Every row has a hidden score. How much higher is the second row's score than the first row's in each pair? 15 means about the same, 30 much higher and 0 much lower. The score is a weighted sum of the row's numbers plus the product of two more (or one squared), each taken from its middle value.
[-11 -28 -16   5  53  44  15  10  28  13  21  22  33   6 -23 -12]
[ 12   9 -16 -11 -30 -22 -31 -22  -2   2 -38   9 -12 -22 -61 -39] >> 20
[ 12  12  16  27   2 -29 -31 -22 -30 -22 -29 -11 -23  -6 -11  22]
[ 18  41  16  -7 -16   2   1  13  22  -2  -7  -6 -17  17   6   9] >> 12
[ -2 -11   2 -16 -16   6  -3   2  34 -16  -7 -29  19  23   2  16]
[-37 -11 -16 -29 -22 -22   1  -6  19  13   5  54  50  34  41  53] >> 17
[  1  -6  19  40   6 -16 -23 -11 -23 -29 -12 -39  -7  -2   2   9]
[-22  -6  -7  40  53  31  12  13 -17 -29 -12 -22  50  13 -23  -7] >> 13
[-37 -16 -16 -29  26  20  30  34  55  70  38  13  -2  -6 -39  16]
[-11  -6 -16 -38  10 -22   1  -2  16  45  31   2 -23 -38 -17   9] >> 13
[ 15  24  22  22   6  13  33  -2   2 -11 -12 -39 -30  10  -2  71]
[-22 -11   5  49  26  20  -7   2 -11   2 -29 -22  25  23 -11  -2] >> 20
[-22 -21 -60 -38   6 -22  12  -6 -23  19  21   2 -17 -29 -17 -23]
[  1  -2  -2 -38 -61 -22 -23 -11   9  13  11   6  -2  -6   2  28] >> 10
[ -2  15  -7   9  41  42  -3  13   9   6  15 -11   6  13   2 -17]
[ 39  29  35  16 -11 -22 -40 -16  -2   2  26 -29 -30 -29  -7 -12] >> 15
[ -7 -21 -22  -7  10  13  -7 -61 -23 -16 -12 -11  -2 -29 -30 -17]
[-22 -21  -2  -2 -30  -6   1   2  34  -6   8  54  73  42  41  39] >> 13
[ 48  41  53  42 -16 -39   1  -6 -23   2  18 -22 -12  -2 -17 -30]
[  5  -6  -7  27  16  17 -31 -29 -39 -22 -29 -29   6  -6   6 -30] >> 16
[-22 -11  -2   2  10  31   1 -29 -30 -38  -7  -2   2  -2   9 -30]
[ -2 -28 -29 -16   2  26  -7  -2 -23 -11   5  13  -2 -11 -17 -12] >> 18
[-22 -16  16  30  23  49  27  -6  -2   6  15  22  -2  17 -30 -39]
[-37  -6 -29 -29 -30 -29  -7  10   6   6  15  13  25   6  19  19] >> 14
[  9  52  30  33  -2   2 -31 -16 -17 -22 -17 -11 -17 -11 -23   6]
[  9  12  16   2  34 -11 -12 -16 -11 -22 -17 -22 -23  13  34  -7] >> 12
[ 31  52  40 -22 -61 -29 -23  39  -2  -6 -22 -22 -23  23  16  33]
[  5  -6 -22 -29 -22 -16  22  26  16   9 -12  -2 -23  13  59  25] >> 5
[-29  21  12  45  55  26  22  17  13 -16 -12 -11 -39   3  16  -7]
[ 24  36  19   2  23 -11  -7 -22 -17 -16 -29 -22  -2  -6 -17   6] >> 14
[-22   5  12   2  16  10  -7 -22 -23 -29   1   2 -30 -38  -2 -30]
[-22  -6  22   5  36  20  12   6   9  -2 -22 -16  -2  -6  -2   6] >> 17
[-29 -16  12  42  10  29  48  34  -6 -38 -29 -16  13  17  16  39]
[-16  -6  -7  -7  -2 -39  -3 -22  -2   2  -7  16  19  26  -2  13] >> 15
[-11  12  27 -22 -39 -29 -17 -11 -39 -16  -3 -22 -23   3   6  22]
[ -7 -16 -29  33  13  26  54  -6 -23 -11  -7 -16  36  20 -23   6] >> 6
[-22  -6   2  -2  -6 -22 -17 -22   2  -6  -7 -11 -17 -11 -23 -23]
[-11 -28 -16 -16 -22   6  19  26  55 104  99  28  -2 -61 -23   6] >> 19
[-16  -2  12  25  39  31  12 -22  -6  -6   1  48  25  -6 -30 -39]
[-22 -16   5  38  41  34   5  -6 -11  -2  11  48   2  10  16  -2] >> 19
[ 58  63  69  -2 -61 -22 -40 -29 -11  -6  -3 -11  -7   6  -2  -2]
[  5  21   2 -16  -6  -6   5 -11   6  13  -7 -16  13 -16 -23 -30] >> 18
[-16  -6  16   2 -16 -16 -12   2 -30 -16  -7  22  28  -2 -23 -12]
[-37 -28 -11   9  53  29  12 -22   2  -2  21  28   6   3   9  -2] >> 17
[-22  24  -7 -16   6  10  15  13  48  30  15 -11  13  13  13   6]
[-16 -11 -16  51  34  44  19   2 -23  -6  -7 -11  19  13  25   9] >> 16
[  9  -2 -11 -11 -16  -2  27  34  16  -6  -7 -22 -17   3  25  41]
[-22 -37 -29   5  41  42 -12 -11   6  13  -3  13  -2  17   9  13] >> 20
[ 29   5   9 -22 -22 -16 -31  10  -6 -16  -7 -61 -39 -11 -11 -62]
[-16 -11  12   9  -6  -2  12  26 -23 -29 -17   2   9  32  44  36] >> 8
[ -7 -16   2  25  16  23  30  13 -17 -11  -3  63  28  10  41  16]
[-16 -21 -29  -7  26  37  12  17   6 -22  -3 -11  33  44  36  39] >> 18
[ 36  18  67  16 -30 -22 -23  -2  28 -29 -38 -29  13  23  28   6]
[-22 -28 -29  -7  -6   6  25  39   9  22   5  25  55  32  19  33] >> 17
[ 15 -11   2 -29  10  -2   5   6  34  30  -7 -29  -7 -29 -23 -23]
[ 60  82  51  40  -6  -6 -23  20  -2   2 -29 -22 -12 -22   6 -23] >> 23
[ 12  -6  -2 -60 -30 -29   1  39  51  -6  36   6  13  10  28   9]
[ 56  60  58 -16  -2 -16 -12 -16 -17  -6   5   2  -7 -16  -2  -7] >> 16
[-16 -37 -16  16  13  44  27  31   6  30 -22   9  22  29  16  41]
[  1 -28 -16 -29  -2  23  25  26  63  45  59  16   2 -22 -11 -12] >> 11
[  1   5   2  49  49  42  -7   2  13  13 -12 -29  16   6   9 -17]
[ 43  45  16  38   2  -2 -40 -61 -30 -11 -38 -11 -39 -11 -17   2] >> 7
[ -2  -6  12   9   2  10  43  23   6   6 -29 -29  -2  -6  13  33]
[-16 -16 -16  -2  -6  -6   5  -2   9  28   8   2 -17 -29 -11  -2] >> 17
[-11 -28 -16 -60  -6   2  22  46  13  30   5   9  25  10  16   9]
[ -2 -28  -7 -11 -16 -22 -17   2  -6 -11   5  13  13   3  41  36] >> 15
[ 36 -21 -22  -2 -11 -16  -3  -2  -2   6  11  -6 -30   3  -7 -12]
[ 29  26  33  27 -11  13 -12 -29 -30 -29 -29 -39 -62  -6 -23   2] >> 19
[-22  -6 -22  25  53  13  22   6 -17  16  -7   9   6  -6   2 -17]
[  5 -28   5 -16 -30  -6 -12   2  22 -29   5   2  44  32  34   2] >> 3
[-11 -21   2 -11  -2   6  12  10  34  16  18  16  36  10   6  -7]
[ -7 -11  -2 -11  -6 -11   1  29  13 -11  -7  19  -2 -11 -17 -62] >> 19
[ 29   9  35 -16 -30  -2  -7  26  16   2 -22  -2 -12  -2  31  19]
[ 48  34  -2 -11 -16  -2 -23   2   2  16   1  -2 -30 -22 -17  19] >> 23
[-11   2 -38 -16  39  13   9  17  -2  36   5   9  -7  10 -39 -17]
[-22 -11  -2   9  46  37  -7 -29 -17   6  21 -22   2  -6   2 -17] >> 17
[ -2  -2 -16  -7 -39 -22 -12  20 -30   9   5   2  -7  32  65  53]
[  1 -16 -22 -38   2 -22   5  13  44  84  58  41   2 -11 -11   6] >> 21
[ 84  43  67 -60  -2 -29 -62   6  -2  -6 -22   2 -23 -29 -30 -17]
[-22 -11  -2  69  20  -6  38 -22 -23 -16   8  16  28   3  -7  19] >> 10
[  5 -11  -2   9  36  31  12  13  25 -22 -12 -22   6 -16   6 -17]
[ 36  12  12  -2  20  -2  38  -6 -11  -2 -12 -39 -39 -22  13  22] >> 15
[-22   9   9 -11 -22  -2  22   2 -11 -11  11  33   9 -29 -11  31]
[-16 -16 -29  12  41  29  22  -6   6  -6  29  16   2   3 -23   2] >> 18
[-16  -6   9   5  31  37  15 -29  -6   2   5  -6   2  10 -30  -7]
[-11  -2   9 -38  10  20  35  34  31  -6  -7  -6 -30 -11  -2  28] >> 18
[ 12   2 -16  35  41  37 -23 -39   9 -29 -29   2  13   3 -17  13]
[-16 -16 -16 -11 -16   2   5  13   2  19 -17  31  13  62  46  41] >> 9
[-11  -2  -2 -16  -2 -29  -7 -11 -39   9  -7   2   6  -2  -7 -23]
[-16   2 -11  -2  -6 -16 -31   2  31  28   5  16   9  34  57  33] >> 15
[-29 -21  -7  -7 -30 -16 -17 -39  -2   2  18  25 -12  -6  -7   6]
[-29 -28 -38  -7 -22  17  -7  66  77  38  47  28   9 -16 -11  19] >> 26
[ 29  21  42  22  -2 -16 -17 -61 -30 -16 -12 -29 -39 -22  -7  13]
[103  85  65  33  -2 -16 -23 -39 -17   6 -22 -39 -30 -16 -23  -7] >> 18
[ -7  21  35   9 -11 -11  -3  -6 -11 -38 -12  -6  22  13  19  -2]
[ 24  15  25   5 -30  -2  -3  -2  -2   6  -3  -6 -39 -16 -11   2] >> 19
[ 24  18   2 -60 -61 -61 -31  -2  16   9  59   6 -12 -16 -23  -2]
[  1  21 -16  -7  -6 -16 -12 -22 -17  -2 -12  -2   9   3   6  13] >> 17
[  5  18  22  12   2  -2  12 -11   6 -22 -22 -39 -39   6  -2   6]
[ 21  24  27  -2  51  26  38  20  -2 -16 -59 -11  13   3   9 -17] >> 15
[ 39  54  16   2 -22 -22 -12  26  13  19 -17 -29 -17  10 -17 -23]
[-11  18   5  49   2  -6  -3   2 -17  -2 -38  -2  13   6  25  -2] >> 9
[-22  -2 -22 -11 -22  26 -12 -11  -2  28  11   2 -12 -29 -17 -17]
[-11 -11   2  -7  13   2 -17 -29 -17   2 -17   6 -17 -38 -17 -17] >> 15
[  1   2 -22  19  13  13   1   6  -6  22   5  -2  13  -6 -30 -30]
[-22 -11 -29 -22  -6 -39 -31 -61 -11  45  56  25 -39 -22 -30  -7] >> 15
[ 21  21   5  35  16 -22 -12 -16 -61  -2  -3  19  -2 -22 -17  -2]
[ 21  15  35  -7 -16   2   1 -22  19  -6 -22   9  41  72  50  22] >> 1
[-11  -2  35  27  23  29 -31 -29 -30   2   8  22 -30  10 -17 -17]
[  9   2 -11 -29 -22 -29 -12  10  22 -11 -17   6   9  29 -11  25] >> 12
[ 31  -6   2 -29  10  -6 -23 -29   2  -6  11 -16 -23 -38 -39 -62]
[-22   9 -29 -29 -30 -16   1  29  19  22  11  41  13  -2   6 -12] >> 21
[  5   2 -29   2 -11 -11 -31 -61 -39  -2   1  -6 -30 -38 -61 -23]
[ -2 -21  30   2  10 -39   5  -2  13   6   1   6  59  49  34  31] >> 11
[-11  -6  -7 -29 -22 -22  30  42  28  30  15  22  -7  47  46  13]
[ -7 -28  -2 -38  -6  17   5  10  36  50  31   9   2  23  19 -17] >> 22
[ 70  39   2  12  13  20 -31 -16 -23 -29 -29 -11 -39 -38 -30  -7]
[-37  -2   5 -38 -22 -16  22  23 -17 -22 -12   6   2  -2  16 -17] >> 4
[  5   2 -22  -2  16  -6 -31 -39 -30 -22 -17   2   2 -38 -61 -30]
[-22 -11 -11   2  10   2 -31 -39 -30 -11   5   9 -17 -29 -17 -17] >> 14
[-16  -2   2  22  -2  -2  15  17 -30  -2 -22 -16  31  66  28  63]
[-37  -6  -7 -22  -6 -39  12  20   2  -6 -29 -11  -2  20  22  28] >> 17
[  5 -11  -2  -2  -6   2  27  20  31 -16 -29 -16  -2  10   2  -7]
[  1  -6   5 -22 -16 -11  12  17  25 -16  15 -22 -17 -11   2  39] >> 18
[ 29  12  -7  -2   6 -11 -17  -6 -11 -22 -17 -11 -17 -38 -61 -12]
[ 21  -2  -2  16  10  -6 -31 -22 -61 -16  -3 -22 -17 -22 -17 -30] >> 14
[-16 -21  -7   2  -6   2  12  -2  -2 -16 -29 -39  16  13  25  -2]
[ 60  24  38  27  -6 -11 -62 -39 -30   6 -22 -29 -39 -22 -39  -7] >> 24
[-37 -28 -16  16  46  37   5  -2   2 -22   5  13  16   3   9   6]
[ -2 -21 -16  35  13  10  12 -16  -6 -22  23   2  22  13  -2  -2] >> 9
[-29 -21 -16   2  26 -16   5  -2 -17  -2   1  25  -2   6  16   9]
[-22 -16 -22 -22 -16 -11   1   6   9  16  43  33 -23 -38 -17 -17] >> 16
[-22 -28 -11  19  16  23  83   6 -17  13  23  22  16  39   6   2]
[ -2  -6   2 -29 -30 -16 -23 -11  13   6  -7 -22  16  20 -11 -62] >> 21
[-29 -21   2 -29 -11  -6  35  55  13  56  36  28 -23 -11 -17   9]
[-11  -2 -38 -38   6 -22 -31  -6   2  22  31   2 -17 -29 -61 -39] >> 17
[ 26  32  30 -22 -16  -6  12  23  39  16   8 -29 -23 -16  -2  25]
[-58 -37 -29 -16  26  55  15 -22 -11  -6   1  16 -12 -11 -17   9] >> 12
[-29 -16 -38  -2  -2  26  38   2  39  13  18  38  44  13  -2   6]
[-29   2 -11  19  -2  10 -12 -39 -30 -11   8 -11 -12 -16 -30  -7] >> 23
[-29   5  -2  38  23  39  43  39  -6 -29 -38 -11  39  23  28  25]
[ -7   2   9  -2 -22  -6  12  20 -30 -22 -38   2 -17  34  41  46] >> 15
[-22  -2 -11 -16 -16  13  27  31  63  72  49  61 -12 -61  -7  -7]
[  5  -6 -11  -7   6 -11 -31 -39 -23   2  34  38  -7 -11 -17 -30] >> 13
[ -2  24  12  30  16  13  12 -61  -2 -11   1  -6   9  13  -2   2]
[ -7  -6   9  -7   2  -6  -7 -39 -23 -11  -3   9  -7 -22 -17 -17] >> 17
[  9 -11 -29 -22 -30 -11   1  -6   6  -2  45  -6 -39 -11 -17 -23]
[-11 -16  -7  -7 -11 -11 -12   2  -2  -2  -7 -16 -23 -22 -30 -30] >> 20
[ 24  50  25 -16 -16 -11  -7  13 -11  -6  -3 -29 -39 -29 -11  -7]
[ -7 -21 -22 -38 -11  -6  12  17   9  28  26  36 -17 -29 -23 -17] >> 12
[ 36  69  53  35  10   6 -12 -16 -17 -16 -12 -16   2  13  34  13]
[ 12   9 -16  12  20  -6 -23 -22 -17 -11 -17  13  -7  23   9 -17] >> 11
[ 29  21  -2  12   6  -6 -23   6 -23 -38 -22 -22  -2  -6  -2 -12]
[-29 -16 -22  25  41  37  30  -2   9  28 -12  67   9  32  31 -12] >> 6
[  5 -11 -16   2  10  20   5 -22  -6  19  11  16 -62 -38 -17 -23]
[-29 -28 -16 -11 -22 -16 -17 -39  -2  16  11  63 -17  -6 -39 -39] >> 12
[  5  -6  12  22  28  10 -12 -16   2  -6  -7   2  33 -11  16  -7]
[ -2 -11  16  53  23  20  -7 -22 -23 -29   1   9  19  -6 -11   9] >> 14
[  5 -11   5 -38 -11 -22  -7 -16 -30 -16   1 -16  13 -29 -17 -17]
[ 29  43  25  -7 -39 -29 -12   2  19 -22  -3 -16 -12  13  28  31] >> 21
[  1 -21 -38   2 -11 -29  15   2  16  -6  18  46  69  56  41  22]
[  5  -2   9   5 -11 -22  19  23   2  -6 -29  -2  25  20  36   6] >> 23
[-22 -21 -22 -11  13  -6  30  17  25  28  41  46  31  34  41  46]
[-37 -37 -16 -11 -22 -22   1  -6  19   9  21  41  16   3 -23 -23] >> 14
[  9  45  40 -11 -22 -16 -23  20  -2   9 -29 -16  -7   3   2  -2]
[  1 -16 -11  -2  -2 -11 -62  -2 -17   2 -12  -6  25 -16   2 -17] >> 16
[  1  -6 -11 -29 -30   6  -3   6   9  19   5  -6 -17 -29  -2 -39]
[-22  -2  -7  -2   2   2   5   6 -11  -6 -12 -16   9  -6 -23 -23] >> 17
[ 54  24  47  19  -6   2  -3 -22  -6 -11 -22 -39  -2  -6 -11  -7]
[ 18   9  19 -11   6  -2  27  -6 -17 -29 -17 -61   2  -6  -2   2] >> 14
[-29  -2  16  51  49  39  38   6   2 -11  -7 -22  44  32  28 -12]
[-11  -6  -7 -38 -39 -29  -7  20  13 -22   8   2   9  10   9 -23] >> 5
[ 58  29  40  30  20  20 -12 -22 -17 -11  -3   2  13 -38  -2  -7]
[-29 -58   9   5   2  -6 -12   2  25  33  43  19   6   3   2  -2] >> 24
[ -7  -2   2 -11 -16  -6  -3  34 -11  16  -3  -2  13   3  19  -7]
[-11 -28 -29 -11  10  31 -12  -2  -2 -22  21  -6 -23 -38 -23 -23] >> 11
[-11  -2 -16 -22 -30 -22  35  62  63  60  54  25  19  -6   9 -17]
[ 12 -16 -11 -22  13  -6  35  20  25  16   1  -2 -30 -11  -2  -2] >> 15
[ 43  29  33   2 -16 -22  22   2  -6 -38 -17 -11 -17 -22  19 -23]
[-37 -37 -60  -7  34  34  38  20  -6  19  21  25  -2  29   9  -2] >> 18
[  1  -6 -16  -7  13   2  30  29  13  52   8   9 -12 -22  -7 -12]
[ -2   2   9 -16  -6 -11  -3 -16 -11 -16  -7 -22 -17  10 -17 -12] >> 10
[ -7 -28 -22 -38 -22 -11  15  20  41  28  26  38   6  -2  -2  19]
[-29  -6  -7 -11 -11 -11   9   2 -30  -2  36  28 -17 -38 -17 -23] >> 17
[-16 -28 -38 -16 -16  -6  -7  -2  -2   6  38   2 -30 -38 -11 -39]
[ 29  21  -2  25  -2  -6 -40 -61 -61  -6   1  -6 -39 -38 -39  -7] >> 18
[ 26  43  45  19 -11 -16 -40  -2 -23   9  21   6 -30 -16 -39 -39]
[ -7 -58   2 -38   6   2  25  44 -11 -16 -12   9  36  23  46  67] >> 2
[-58 -28 -11   2  23  20  45  29  41  19  15  50  53  26  19   2]
[-37 -21 -11 -16  26  49   1  31  13  64  67  70   9 -29 -39 -12] >> 26
[  9 -28 -29  -2 -11 -11 -23 -39  -6   6 -12 -16  13 -16 -30 -30]
[ 12 -21 -22 -29 -39 -22 -23  13   9  -6  29  43  25  13  31  28] >> 17
[ 50  45  16 -22 -30 -22 -12  10  19 -16  -7 -11 -30 -16 -23   9]
[  5   5  12 -22 -22 -11 -23  -2   9  -2  -3   2  13   6 -11 -23] >> 7
[-16  -6 -22 -60 -16  20  -7 -22 -11  36  43  19 -30 -16 -39 -12]
[-29 -21  12  30  31  37   5 -22 -11 -16  -7   6  -7  -2 -17 -23] >> 18
[  9  26 -11 -11  -6  -2 -12 -16  13   2   8   2  -2  -6   2  33]
[-29 -28 -22 -16 -61 -29 -23  -2 -11  30  34  52  22  -6  -2   6] >> 11
[-58  -6 -11 -11  -6  -6   9  10  22  -2  23 -11  13  23  39  53]
[ 24 -16 -22 -22 -16   6 -17 -16  -6  25  21 -11 -30 -11 -23  -7] >> 15
[ 34  -2  25  12 -22 -11 -17   6   2   2  18   2 -17  -6  13  -7]
[  1 -21 -11   9  39  20   1   2  -6 -29 -17  31  -7   3  -2 -12] >> 15
[-11 -11 -16  16  -6  -2 -40 -16  -6 -11  11 -22 -39 -38 -39 -23]
[ 34  36  12 -29   6 -22 -23  -6   2 -16   5  13 -30 -29 -17 -17] >> 15
[ -2  18 -22   5 -30 -16  -3  44  -2  -6  -3   2 -12 -16  16  16]
[  1  -6   2   5   6 -39  -3 -11 -39 -11 -12  -2  -7 -38 -30 -12] >> 14
[ 12  -6  25  19  16  23  12  -6   2 -11 -29 -61   6  32   2   2]
[-22 -58 -22  -7  23  23  15  34  -6  22   5  16  33   3  16  13] >> 15
[-16 -28 -29   2  -2  -2  15  26 -11  -2   5  33  13  60  19  39]
[ -7  26 -22 -11 -22 -22  -7  13  31  22  -3 -16 -30 -16  -7  -2] >> 23
[-11  -2 -22 -16 -30 -16   5  10  19  16  26   2 -23 -11 -23 -17]
[  1  12  33  40  66  29  27  10   6 -22 -29   2  13  26   6  -2] >> 18
[  1 -21  -2  27   6  31  35  42  16 -29 -59 -61  13  44  31   2]
[-16 -21 -60 -22 -22 -22  19  42   9  45  58  19  -7 -61 -17   6] >> 22
[ 12 -28  -2 -22 -22  17  27  23  16 -11 -29 -16 -30  -6  31  16]
[ 12  -6  16  -7 -16   2  -7 -29  16   6   8  19 -30  -6  13  -2] >> 16
[ -7 -21 -16 -22 -30 -11 -17  -6  16  48  23  22   9 -22  -2 -62]
[ -7 -16 -29   5  31  17  22  37   6 -11   1 -16  19  17   6   9] >> 17
[-11 -16  12 -22 -30 -39   5  -2  -6 -38  -7 -16 -23   3   6  -2]
[-16  -6 -22  -2  10  13  19 -11 -23 -16 -12  31 -17 -22  -7  33] >> 23
[ -2 -28   2 -11   6 -16 -23 -39 -39  -6 -22  13 -17 -61 -39 -23]
[ 70  45  40  -2 -39 -16 -17  -6  -2 -22 -12 -39 -17 -16   2  16] >> 12
[-22   2   9   5  -6 -11 -12   2 -23 -22 -12  -6  19 -11  16  22]
[ 48  56  35  -2 -30 -22 -62   2   6  22  36  -2 -17 -38 -30 -17] >> 21
[  1   9 -11  -7 -16  -2 -17  10   2 -11   1 -16 -30 -29 -39 -39]
[ -2 -16   9  -2  -2 -11 -17 -11  -6  -2 -17 -39 -17  -2  -7  13] >> 15
[  1 -28 -22 -29 -39 -29 -17 -11 -17 -22  21  31 -12 -38  -2 -30]
[ 34  36  27  16   6 -11 -31 -29 -30  -6 -22  13  22  -6 -23 -39] >> 21
[-29 -11 -16 -29 -30 -39 -62  17  31  28  84  41   9 -16 -11 -17]
[ 26  34  16  33 -11   2 -31 -61 -30 -11   1 -22  -2 -22 -11 -12] >> 6
[-22 -16 -16  19  10   6   1   6   6  36   8  63  25  -2   6   9]
[-11 -16  12  51  31  37  30 -11 -17 -29 -29 -16   2  -2   9 -12] >> 12
[ -7 -21 -16  16  20   6 -17 -11 -61   2   5  19   6  -2 -30 -23]
[ 29  24   5  -7 -30 -22 -40 -22 -11  -2   8 -29 -12 -22 -39 -62] >> 11
[ -2 -21  -2  16  28  29   1  -6  -6   9  18   9  25   3  13  22]
[  1  12   2 -11 -22 -29 -31 -29  -6  25  21 -11  -7 -38  -7 -39] >> 16
[ -7 -16 -38 -11 -39 -29  -7  31  53  28  36  61  36  10  28   6]
[ 21  50  38 -16 -30 -29  19  17   9  13 -12 -16  -7 -16   9  36] >> 18
[-22 -28 -38 -29 -22 -22  25  55  22  22  31   9  36  -2  22  36]
[  1 -16  -2 -29 -39 -16 -23   6  16  -2   1  25  41  29  25  13] >> 10
[ -7   5 -22  19 -22 -39  -3   6  13   6 -12 -29   6  10  41  46]
[-16   2   2 -38 -16 -61 -31  -2   9  16  15   2  19 -22   2  -2] >> 22
[-11   9  -7  33  31  70  19  23  -2  -6  -3 -22   2   6   6 -12]
[-11 -21   9  19  -6 -11  -7   2   6 -38 -12  -6   2  10   9  -7] >> 6
[  5 -21 -11   5  23  13   9  -2 -17 -22  -7  25  13  13 -17 -17]
[-58 -28 -16 -16  10  49  63  46  46   2  41  50  36  17  -7  -7] >> 11
[ -2  -2 -60  -7 -39  -2   5  31 -11  -6 -12   9 -17 -11 -23 -23]
[-2 -2 -2  2  2  6 -3 -6  9  9  5 13 36 34 28  9] >> 13
[-11   2  16   5  46  17   1 -11   2  -6   1  16  22  17  -7  -2]
[  9   2   2 -22  -6 -16 -23 -16  -6   6  -7 -11   9  -6  25  39] >> 14
[  5   9  53  12  16 -22   5 -29 -23 -11 -29   2  -7  13  -2   6]
[ 41  24  25 -11   2  -2  -7  29   2   9 -12  -2   9  10   6  22] >> 20
[-58 -16  -7   2 -16   6  52  20   9  -2  36  33  33  17  67  50]
[  9  24 -38 -11 -22  10  15  10  19  54  -3  16 -17 -11 -23  -2] >> 24
[ -2 -16   9  22  46  51  25  -2   9  -2   8  -2  25 -16 -23  13]
[ -2 -16 -22 -16  -6 -11   9   6  41  91  85  46  13  -2  -2   2] >> 21
[  1 -21 -11  45  53  49  22 -29 -11  -2  -7  13  33 -11   9   2]
[  1 -28 -22   2   6  -2 -12 -16 -30 -22   5   9 -17 -11 -39 -17] >> 18
[ 34  -6 -11 -11 -39  17   5  13   6  28   1  -6 -17 -11  -7   6]
[ -2   9   5   2   6 -29 -40 -39 -17 -29 -12  -2  25  10 -11  13] >> 17
[-22 -37  -2  -2  20  10  67  23  34 -29 -29 -29   2  34  13   2]
[-11   2 -11 -11  10  31  -7  17  22 -16 -22 -11  13  32   9   2] >> 25
[-22 -11   2  -2 -22 -29  35  -2  -6 -16 -12  -6   2   6  13  28]
[-11  18  -7  -2   2 -29 -31 -39 -30 -38  -7 -16 -23 -38 -11  -7] >> 24
[ 54  43  27 -29  13 -16   9  -2   6  13   1 -39  -2 -22  -7  -2]
[ 45  50  22  -2 -39 -16   1  13   6  -6 -17 -22 -23 -22   9 -12] >> 16
[ -7 -11  25 -16 -22 -22  -7  -6   9 -16 -12 -22 -17  13  16 -12]
[ 24   5  12 -22 -22  -6   9  13  13  16  -3 -16 -23 -11 -17  -7] >> 16
[  1  15  12 -11   6   2  33  10  -6 -22 -12 -29  -2  29  16  -2]
[ 12 -16  -2 -29   6 -29 -12   6  31   6  43  -6  -2 -16   6   6] >> 19
[-11 -21 -16  12  57  23  15 -22   9  -2  -7  -2  -7 -11   6 -12]
[ -7 -21 -11 -16  -2   2  38  23  57  50  18   6 -17  -2   9  16] >> 13
[  5  24  22 -11  16   2  12  10  -2 -29 -29 -22  22   6  22  -7]
[ 29  29  33  19   2  29 -12 -29 -23 -29  23 -16 -39 -38 -23 -30] >> 16
[112  91  71  22 -16 -16 -31 -29 -23 -16 -29 -29 -39 -22  -7   2]
[ -2 -11 -29 -16   6   2 -62 -29 -23  13  23  19  -7 -16 -61 -62] >> 20
[ 12   5  12  51   6  -2 -17 -11  -2 -38 -59 -39   6  10   6  22]
[-22   2   5 -38 -39 -22  -7 -11  -2  16   1 -16  28  13  22 -12] >> 13
[ -2  -6  -7 -11   2 -16 -12 -29 -11  16  11  13  -2 -38 -39 -23]
[-16  -2 -16  -7  31  26 -17 -22  -6 -16 -22 -39 -23 -11  -7  -2] >> 19
[-58 -37 -16   2  31  34  67  42  16  36  26  38  57  56  44   9]
[ 26  -6  33  61  -2   6 -12  37  16 -16  -7   2 -30   6 -11  -7] >> 19
[ -7  15  16   2   6 -16 -17  13   6   6   5 -22   9   3 -11  -7]
[ 18  12  12   9  -2  -6 -12   2  -2 -22   8 -11 -39 -22 -30  -2] >> 13
[-37 -21 -29   2 -22  13  19  10  28  41  23  36  16  -6   9 -12]
[-22  -2   9  22   6  10   1  20  -2 -22  -3  16  -7  -2  13  -2] >> 21
[  5   2   9 -29  28  -6 -40 -16 -39 -29   1  -2 -17 -38 -30 -62]
[-11 -11 -11 -29 -30 -11   1  17  16  25  15  25  33  23  16  22] >> 11
[ -2 -28 -60  16  13  37  35  13  69  -2  31  33  22  17   2   2]
[ 15  54  27 -22 -22 -29  -3  13 -11 -16 -29 -11  -7 -29   9   9] >> 26
[ 18  -6 -22 -38 -16  17  48  44  73  45   8  22 -12  -2 -11   2]
[-16  -2  -2 -38 -22 -16 -31  -6 -11 -11 -12 -29 -30 -11 -17  16] >> 19
[ -2 -11 -16   2 -30 -29 -23 -39  -6 -22  11 -16  -7 -16  -2   2]
[ -7 -28 -38 -11  20  23  19  44  28  52  23  22   6  -2 -17   2] >> 25
[ -7  -6 -11 -16 -16 -29  -7 -29 -17   6  -7  19   6 -22 -11 -62]
[ 45  70  42  25  39  -6 -23 -22 -11 -11 -17 -16 -17  -6 -39 -23] >> 28
[-22 -37 -60 -11  34  34  45  13  34  28  31  88  73  23   9  13]
[ 39  41  16  27 -11 -22 -62 -22 -39 -22 -17 -29 -23 -16 -39 -30] >> 26
